Each path is a new rotation, seen through one point. The rows after it are directions, each followed by how far the rotation turns it, in deg/step (0 if it stays put).
Each turn is a multiple of 5 degrees from 10 to 175, or 0.
Each row of a path follows its step; steps can be skipped.

step 3: -4; -23; 3; 20; 8; -5; -3; 15; -6; 9; -23; -2; -19; -44; -14; -11; -21; 15; -4; -12; 18; 74; -24; -24; 20; -11; 10; -15; -26; -4; 14; -27; 24; -38; 2; 6; -22; 21; 15; -8; 8; -31; 8; 20; -8; -1; -13; 17; -6; 44; -6; 27; 15; 29; 19; 17; -12; 38; -11; 2; -22; 5; -25; 5; -19; -13; -23
step 10: 8; 7; -16; -7; -26; -55; 3; -36; -20; -16; -10; 17; 13; -9; 34; -7; -15; -4; 17; -48; 19; 26; -17; 0; -15; -13; 12; -25; 26; -7; 7; 6; -7; 14; -25; -17; -13; 8; -3; -60; 6; -4; -5; 8; -1; -17; 3; -2; 23; -1; -23; 27; 22; 16; 26; 1; 34; 29; 19; 29; -1; 43; 11; -10; -13; -3; -1
step 12: -16; -19; -48; 36; 3; -11; -20; 10; 10; -3; -59; 19; 5; -21; 22; 20; -32; -41; 0; 11; -18; 21; -25; -21; 33; -10; 10; 17; -5; 10; 7; -22; 6; 0; 10; -17; -8; -8; -20; 14; -17; 13; -44; 0; 12; 24; -12; 14; -18; 46; -2; 16; 14; 41; 11; 17; 0; -7; -22; 1; -6; -1; 5; -12; -4; 26; 7
step 13: -11; 5; -10; 3; -7; 2; -14; -14; -15; 24; -26; -14; -35; 13; 34; 29; -42; 8; 17; -18; -3; 11; 1; 4; -2; 23; 1; 16; -32; 41; 0; 1; -2; 9; 18; 5; -27; 22; 29; -23; -21; -18; -1; -31; 18; 37; -11; 11; -37; 16; -44; 26; 16; 34; -14; 37; 4; 21; 11; -2; -10; 8; 15; -36; -7; 5; 18
step 14: 3; -8; 6; -27; -17; -2; -41; -12; 14; 17; -10; -12; -10; 10; -6; 25; -28; 21; 11; -21; 26; 44; 2; 22; -2; 39; 18; -29; -16; 25; -2; -5; 14; -9; -5; 33; -24; 24; -20; 2; 8; -17; 6; 15; 11; -44; -2; 23; -19; 6; 9; 44; -3; 39; 36; 19; -2; 21; -9; 0; -32; 36; 6; 8; -3; -22; 11
step 16: -9; 13; -18; 24; -6; 2; -15; 10; -26; -3; -23; 10; -13; -6; 8; 36; 11; -17; 29; 7; -11; 18; -25; 3; 4; -28; -4; -13; -3; -13; -1; 37; -27; 2; 8; -12; -24; -15; -1; -24; -46; 10; -28; -7; 20; -10; -25; -6; -2; -25; 4; 1; 34; 9; 31; -10; 8; -3; 7; 11; -55; 25; 18; -25; -36; -13; -56
step 26: -4; 1; -27; 3; 10; -22; -60; -26; 4; 6; -20; -5; -4; 3; -8; 17; -9; -17; 10; -7; 31; 23; 3; -7; 12; 18; 14; -48; -5; 6; 13; 35; -20; -43; -6; -7; -9; 28; 7; -6; 15; 6; 34; 15; -21; -26; -5; -12; -24; -28; 4; -4; 17; 44; 18; 2; 44; -1; 3; 33; -1; 24; 16; 22; -2; -26; -3
step 28: 4; 8; -18; 18; -18; 8; 4; -6; -39; 12; -6; 9; -1; -1; 11; 13; -42; -42; -5; -12; -19; 32; -42; -18; 15; -6; -6; 4; -3; -5; 0; 4; -48; -19; 0; -4; -14; 13; -6; -37; -27; 2; 7; -26; 21; 39; -33; 15; -6; -13; 15; 25; 19; 7; 5; 3; 0; 13; -17; -25; -28; 20; -52; -6; -31; 21; -21
step 29: -16; -25; -24; -13; 0; 9; 5; -25; 1; -16; -12; 37; -24; -11; 48; 3; -24; -15; 2; -27; 1; -1; -42; 9; -2; 41; 12; 3; 15; 19; -3; -20; -40; -3; -15; 15; -12; 1; 17; 6; -17; -9; -10; -8; 4; -1; 25; 34; -25; -9; -7; 8; -13; 61; 27; 6; -7; 1; 0; 17; -35; 22; -26; 9; -8; 29; 17
Directions:
-1; 1; 6; 3; -1; 0; -6; 6; 5; 7; 0; -6; 10; 6; -1; -4; -5; -3; 1; 6; -4; -7; 4; 6; -6; 1; -5; 3; -1; 1; -5; -4; -3; -7; 6; -2; -15; -2; 6; 2; 7; -2; -5; 7; 1; 6; 5; -7; -8; 0; -4; 2; 2; 7; 0; 5; -4; -4; -10; 7; 8; 5; 9; 3; -4; 1; 8  60
-6; 9; 3; -1; -4; 7; -9; 6; -4; 2; 5; -1; 3; -5; 3; -2; 4; 4; -7; 0; -1; 0; -3; 0; -3; 14; 5; 7; 0; 4; -9; 5; 8; 10; 0; -6; -7; -4; -8; 10; -2; -4; 3; -9; 2; -3; -2; 10; 0; -3; -2; 2; 0; -4; 2; 10; 4; -2; -1; -1; -8; 0; 3; 5; -3; 9; 0  45
-6; -10; -3; -4; -4; -6; 4; -8; 3; 8; -13; 1; -4; -7; -1; -1; 7; -1; -3; -1; -4; 11; 2; 5; 2; 1; -6; 0; 1; 2; -10; 2; 10; 0; -1; -4; 4; -12; 7; 2; 0; -1; 5; -2; 7; -2; 3; -4; 1; 0; 1; -3; 4; -2; -5; -3; -1; 3; -18; -3; 4; -2; 1; 6; 0; 1; -1  120
2; -3; -9; 3; -4; -6; 2; 0; 6; 2; 4; -5; 0; 10; 2; -4; 5; 6; -10; -4; 0; -3; 0; 7; -6; 1; -10; -1; 5; 2; 1; 2; -10; 0; 0; 9; 6; 0; 4; 0; 2; 4; 10; -9; -1; -10; -7; 4; -7; -3; -1; 7; 7; 2; 6; 6; -2; -6; -1; -1; 2; 3; 4; -8; -2; 7; -9  120
1; 2; 6; -9; -5; 0; -7; -2; -9; 8; 5; 1; -8; 3; -7; -7; 6; -4; 3; -1; 2; 3; 4; -1; 8; 3; -10; -2; -1; -3; 1; 8; 5; -4; -2; 8; 0; -1; -8; -4; 6; -6; -5; -10; -10; 4; -7; -2; 2; 6; -1; -8; 1; 9; 11; 3; -3; -2; -4; 2; 3; -2; -2; -4; 1; -6; 3  60
1; 4; -4; -3; -4; -2; -2; 1; 3; -5; 2; 0; -9; -6; 4; -3; -3; 5; 10; -7; 3; 1; 2; 8; -5; 5; -7; 1; -1; 2; -4; 7; 4; 4; -1; 4; 0; 6; 2; 5; 8; -1; 11; 8; -3; -2; 1; -10; 1; 5; 5; 5; 5; 0; 4; -6; 12; 3; 8; 0; 6; 8; -1; 8; 1; 3; 13  90

step 8: -24; 26; -5; -23; 11; 5; -4; -14; -11; -3; 10; 5; -30; 20; -5; -17; -12; -22; 27; -21; 51; -9; 21; -5; -36; 5; -66; -5; -36; -3; -9; -15; 27; 35; 7; -15; -21; -24; -9; 36; 26; 13; -11; -20; 7; -14; 47; -19; 0; 9; -27; 16; -5; -23; -16; -29; 3; 22; -3; 20; -6; -10; 4; -27; -29; 27; -8
step 9: 2; 10; -27; -3; -21; -1; -11; 32; -9; -18; 51; 3; -1; 7; 13; 5; -8; -25; 14; -20; -29; 1; -40; 5; 20; -29; -10; -36; -7; 1; -20; 36; -7; -6; -28; 20; 27; -21; 46; 5; 28; 21; -30; 8; 34; -27; -18; 14; 24; 4; 17; 35; 15; -28; 1; 31; 12; -17; -3; 20; -7; -6; -18; -35; -26; -5; -34
step 10: 19; -16; 6; 23; 17; -10; -13; -13; -3; -8; 26; -16; 22; 20; 6; -33; 2; -2; -12; 34; 14; -3; 34; 0; 25; 48; -36; -54; 28; -27; -18; -1; 3; -4; -26; -29; -5; -21; 6; 23; -14; 29; 14; 19; -6; -20; -25; -1; 12; 23; -41; 9; 24; 39; 23; -5; 14; 7; 19; -10; -3; -22; -24; 18; 15; 31; -33
step 13: -9; 32; 6; 22; 57; 22; 13; 17; 11; 21; -4; 5; -18; 5; 6; 6; -6; -21; 19; -8; -16; 32; -18; 14; -6; 55; 9; -17; -17; 22; -17; -5; -11; -5; -33; -42; 26; 1; 20; -4; 23; 5; 17; 12; 21; -4; 26; 8; 15; 18; 21; 29; 7; 18; -23; 24; -7; -35; -31; 36; 8; 32; 23; -25; 22; 18; -36
step 14: -4; 36; -7; -20; -3; 11; 15; 2; -21; -9; -29; 19; 3; -16; 49; 9; 1; -31; 22; 4; 1; 2; -3; -4; -42; 1; -45; -10; 21; -25; 20; 0; 35; 12; -18; -22; -37; -53; 15; 5; -29; 22; 16; 11; -10; -27; -25; 29; -13; -2; -33; 48; -14; -6; 1; -28; 16; 19; 17; 2; -25; 7; 0; -25; 21; 11; -11
step 16: 6; -14; 7; 10; -32; -26; 18; 11; 25; 17; 17; -28; -13; 7; -9; -26; -10; 13; 8; -23; 35; 7; 3; 25; 15; 12; -36; -33; -21; -46; -6; -18; -17; 21; -26; -15; -10; -28; 18; 23; 46; -22; -3; 14; 10; -18; 9; -3; 65; 24; -10; -1; -25; -13; 6; -34; 12; 9; 31; 21; -12; -26; 3; -7; -2; 37; -9
step 17: -13; 7; 12; -24; 10; 24; 22; 26; 3; 5; 35; 18; -14; 28; -7; -4; -6; 12; 30; 12; -4; -22; 0; 0; -5; 0; 31; -48; 3; 39; -30; 16; 17; 1; -34; -18; 9; 44; -7; 9; 5; 26; -3; -20; 20; -41; -29; 40; 47; 10; -41; 38; 4; -20; 4; 39; -6; 1; 11; 9; -6; -3; -23; 12; -4; -17; -15
step 24: 5; 39; 38; 1; 19; 7; 20; -21; 22; -7; 25; -3; -37; 5; 5; -16; -14; -10; 31; -37; 14; 43; -30; 4; 20; -11; -30; -17; 1; -4; 16; 36; -10; -26; -20; -30; 13; -12; -4; -1; 20; 11; -3; -12; 28; -21; 21; 14; 26; 48; 28; 2; -34; -21; 10; 17; 3; -10; 28; 19; -5; 19; 12; -2; 6; 48; -23
step 27: -21; -3; -9; 21; 25; -40; 10; 20; 17; 15; 23; -21; -19; 1; -28; -17; 16; -44; 26; -4; 5; -19; -11; 11; 10; 40; 17; -40; -28; -26; -24; -18; 24; 8; 9; 19; 23; -40; -8; 55; 19; 8; 14; -14; -11; -17; 7; -13; 12; 8; -26; -1; -7; -9; -11; -31; -12; 16; 1; 3; -38; -34; -24; 7; -15; 34; 23
Directions:
-4; 3; 6; -1; 17; -1; 0; -5; -6; 1; 4; -9; -7; -3; 4; -5; -4; 10; 1; 5; -3; 9; -7; -1; -5; -1; -1; 0; -2; 2; 2; -5; 3; 7; 4; -4; -3; 5; 5; -6; 2; 4; 2; -5; 11; -7; -3; 4; -5; -5; 8; -3; -5; 4; -3; -4; 2; 4; 5; 7; 7; 0; 0; 2; -4; -8; 9  65
-1; -1; 3; -1; -4; 2; -6; 0; -5; 1; -12; -8; -6; 3; 0; -9; 2; -7; -2; -5; 13; 14; -3; -3; -5; 9; 7; 2; 1; -3; 5; -13; 6; -6; 4; -5; 7; 1; 5; 6; 6; 1; 0; -1; -2; -4; 3; -1; 6; 3; -9; -3; -5; -2; 6; -2; -3; 0; -7; 5; 2; -1; 3; 3; 2; 7; 0  130
-2; 3; 6; -2; -1; 8; -4; 2; 8; -5; 2; -4; 2; -3; 3; 2; -1; -6; -4; -1; 1; 1; -6; -4; 6; 5; -1; 0; 2; 3; 0; -5; -11; 8; 5; 10; -4; -6; -12; 4; 9; -4; -1; -10; 3; 5; 7; 1; -3; -4; -10; -8; -4; -3; -7; -8; 4; -7; 3; -4; -4; -9; 6; -2; -5; -5; 1  95
-7; 6; -12; -2; 7; 1; 1; 2; -3; -6; -7; -8; 0; -6; -7; 4; 3; -11; 3; -6; 3; -1; -1; 2; -6; 0; -2; -4; -2; -1; -2; -5; 4; 6; 2; 7; -1; -5; 1; 9; -3; -2; 4; 9; -1; 6; 0; 4; 3; -11; 11; 1; 8; -3; -8; -1; 3; 12; -1; 1; 5; -4; 2; -3; 8; -2; -4  55
-3; 5; 0; -1; -1; -4; -3; 1; 2; 6; 9; -1; 13; -2; 1; -6; 8; -1; 1; 8; -4; -12; 2; 0; -1; 2; 6; 4; -4; -7; 6; -5; 13; -7; 3; -4; -1; 3; -4; 9; -2; -2; -4; -7; -3; -10; 5; 3; 2; -2; -1; -8; -1; 2; -10; 0; 4; -1; 1; 1; 10; 1; 4; -8; 0; 2; -8  175
6; 2; -3; 7; -1; 5; -6; -3; -8; 9; -8; -9; 5; 5; 1; 1; 2; 5; 0; 4; 6; -6; 7; -1; 0; 4; -7; -2; -10; 3; 1; 4; -9; 8; 2; -8; 3; 5; 1; -5; 6; -10; 2; 6; 7; 0; 12; -4; -9; 3; -1; 4; 5; 0; -6; 4; 1; 0; 6; -1; 3; -1; 7; 0; 2; 8; -2  140
